(in the rows, 128 means zero)
One turn or mirror swaps these rows in pairs. Which row does each one swap with?
The rows were stretched afterwards, more along some directions than others.
Pireg: [111,86,139,123,136,152,100,171,126,158,121,170,134,139,131,138,126]
San: [145,132,126,123,141,154,112,119,134,110,155,143,125,146,129,119,133]
pavo: [130,131,138,125,117,125,168,127,151,109,137,121,149,112,155,133,121]
febi: [145,125,111,103,99,149,129,117,138,131,154,150,162,132,130,125,104]
ridu: [104,78,126,97,103,140,119,121,141,146,139,123,128,140,125,104,120]
Nofem: [126,110,136,149,152,118,155,126,152,120,130,133,139,121,164,129,118]
Fara: [138,123,110,124,137,149,116,105,143,126,153,141,153,150,123,143,111]
fuvu: [141,94,100,86,113,180,119,101,157,129,151,126,124,116,122,102,101]
Gor: [126,73,128,152,157,134,140,155,127,152,135,162,129,104,162,120,134]
gel: [127,127,143,146,141,116,155,135,147,114,127,134,145,130,161,134,116]
nusu: [156,130,109,112,124,135,121,104,137,101,147,124,132,148,115,102,105]
tuzu: [122,88,110,129,129,104,155,152,120,134,115,123,121,149,122,92,133]
non: [134,105,123,114,152,139,133,93,153,128,117,98,143,124,121,99,101]
Vak: [123,120,102,147,114,158,131,134,138,160,148,170,116,115,153,137,150]
mafil: [126,95,129,129,110,140,160,123,154,161,123,115,154,94,142,133,139]
rodof: [127,117,120,107,128,137,145,103,152,124,110,92,135,137,112,98,88]
Tuf: [118,86,113,118,135,137,151,142,126,144,124,124,112,151,128,95,153]
Bedog: [123,115,140,135,147,124,140,139,154,112,133,135,147,124,156,137,126]
giram: [139,96,105,146,131,134,106,116,137,138,138,133,115,105,153,113,106]
fereb: [120,99,162,145,142,127,116,121,128,149,141,148,156,122,140,130,128]
Gizem: [125,110,120,105,131,141,139,104,160,123,116,93,131,128,110,102,89]
Tib: [151,70,93,122,125,130,120,133,121,152,124,137,108,123,142,104,136]
zesas: [102,87,115,127,135,127,146,153,131,159,118,130,145,152,110,134,132]
someg: [137,110,112,129,142,121,134,105,130,118,121,103,116,118,131,87,86]
Deti: [139,97,110,86,125,152,112,138,131,105,131,125,140,130,111,110,83]
Fir: [147,117,130,115,145,146,112,131,129,103,150,143,121,160,137,114,126]
Nusig: [142,132,123,111,123,142,132,102,132,88,150,130,117,151,134,99,111]
vef: [152,111,129,113,117,146,105,144,133,143,122,133,140,114,101,136,127]
zago: [126,88,114,130,150,148,119,129,117,123,105,157,125,123,143,112,99]
Vuz: [140,125,145,109,134,153,106,135,136,116,150,134,116,156,121,118,121]
Sefu: [112,96,130,127,134,117,160,143,115,125,113,121,113,147,123,88,132]
Kepin: [124,131,105,120,107,176,108,121,140,165,130,137,119,115,90,121,119]
rab: [123,81,107,115,143,143,149,140,121,135,120,125,101,151,119,83,131]
bep: [124,99,119,131,128,121,117,159,108,157,119,147,144,130,108,107,100]
Godel: [149,82,131,140,164,125,163,129,118,129,128,149,169,112,170,125,123]
mise: [124,82,131,109,142,135,153,145,123,142,116,119,126,157,122,97,146]
lofu: [129,123,146,107,128,171,138,121,143,121,107,145,172,112,116,147,110]
popam: [120,77,131,115,135,133,158,141,128,153,127,122,110,155,143,95,152]
suf: [144,124,122,117,136,158,132,126,137,102,154,150,121,149,135,119,128]
tado: [134,102,142,101,130,177,115,111,143,161,127,147,164,130,117,135,121]

mise swaps with Fir
Gor swaps with fuvu
Sefu swaps with Nusig
suf swaps with rab

